One turn moves each row of this set onto another row. After a few examples, where does it send each row asked below?
Sefus: [  7  14   1 -15   3   4 -25  10   5  14 -28 -13 -24 -12   5 -35]
lomi: [ -2  15  10   1   8 -11  21   4  28   7 -27  -9 -29   3  -5 -10]
Gusur: [  4  12  -2 -49   3 -16  -6  14   9  23   2   8 -22 -13  19  26]
vavi: [-24  11  19 -19  10  -1 -10  25  -4  41 -13 -18 -13  -7  20 -13]
fila: [ -6   9  14 -22 -19 -13  27   2  17  -1  -2  25  -9   2  27 -14]
dufu: [ -4 -10   7 -35 -15  -3  -8   3  20  21  10 -33  12  -5   4  -8]
visar: [ -6  16   2 -14 -11  -1 -13 -26   3  -4  20 -31   8  -8  15   3]
Bug: [ -4  22  -5 -27  20  21 -19  20  19   7  12 -10  -9 -17   1 -18]
ruvit: [ -9  12  13 -23  22   5 -20   6  -3  15  18   0  -8 -17  18  30]
Soz: [ 14   1  29  -5  14  11  14  -8  15   9 -12  21  -8  -8  19 -23]
Sopa: [ 10   7   3 -47   2  -3   0  -9  21  -3  19  13   1 -11 -15  -9]
buba: [ 12   2  -7 -24   7   1   0 -23   9  28 -36   8 -11  -4  20 -21]
pav: [-21  15   4   5  -7  -7 -14  13 -15   6 -13 -24   1  -8  15 -16]
robez: [  8  -1  13  -7  25 -14  17  17  -8  24 -11   7  10 -12   1  -9]
kul: [ 14  29  32 -23  12   9   1 -30  10   0  -3  -4 -20 -30  11 -16]
fivom: [-18  -1  15 -43   3 -15  13 -24  -2  38 -16   4   1  -5  19   4]
vev: [ -1   6   9 -35   3 -14  -7  33  -2   5  -7   0  -9 -18   9  25]
rired: [-12  38  16 -22  -7   6   3 -13  20   2  24   1 -24 -12  33 -13]
rutu: [ -5  11  -2  -5   6  -5  13 -19  25   1 -32 -24 -13  -1 -11  -1]
suzop: [-15  23   9   3  19   8  -4 -18  22  -1 -15 -19 -27  -2 -11  -5]
ratu: [ -4   8  10   3   8   0   5 -23  33   3   3  -3 -23  10 -13  -8]
Fulef: [ -2   7   9 -22 -15 -14  23   0  17   5   3  27  -9   9  31  -8]
popug: [-17  13   3  -1  -9 -10 -12  19 -14  -1 -15 -26   0  -6  14 -10]
basag: [-20  30  26 -54   0   9  -7 -11  15  11  10 -19 -20 -25  13  -2]
zek: [ 23   3  13 -20 -10  -1 -15 -16  14  -6  -4 -21  -3 -19  -9 -25]
Soved: [ -1  31  19 -39  23 -16  13  -6  -8  15  -5  21 -21 -25  -2  -6]
tife: [ -2   2   8 -33   8  -8 -12   2  -9   7   0 -10   7 -20   7  35]
nidas: [-15  22  -8 -30 -11 -24  10  -1  -9  16 -33   0 -14  -3  28  -3]
gup: [  6  -3   5 -30   8  -4 -11  10  14  22  24  13  -7  -5  18  24]
Balud: [ -2  24   6 -12  10 -12  15 -25  30  16 -14  -3 -38   3  -3  -7]
vilav: [-19  20  -3 -26 -13 -21  12 -10 -12  14 -36   2  -9  -8  25  -7]
Gozu: [-13  36  21 -18   0   8   1 -13  15   2  28   3 -22  -8  34  -5]
Kene: [ -6  14   0 -11 -16   0 -12 -25   8   4  21 -30   7  -8  16  -9]
Korum: [  7  12 -20 -27  24   2  -4  -9   3  32 -13 -22  10 -17  11  -2]
lodo: [-17  -3  45 -30  -1   0  14  11  13   6  10  15  -2  -7   8  -8]

rutu goes to ratu
visar goes to Fulef
Now these:
zek goes to Soz
gup goes to vev
rired goes to vilav
fivom goes to dufu
Bug goes to Soved

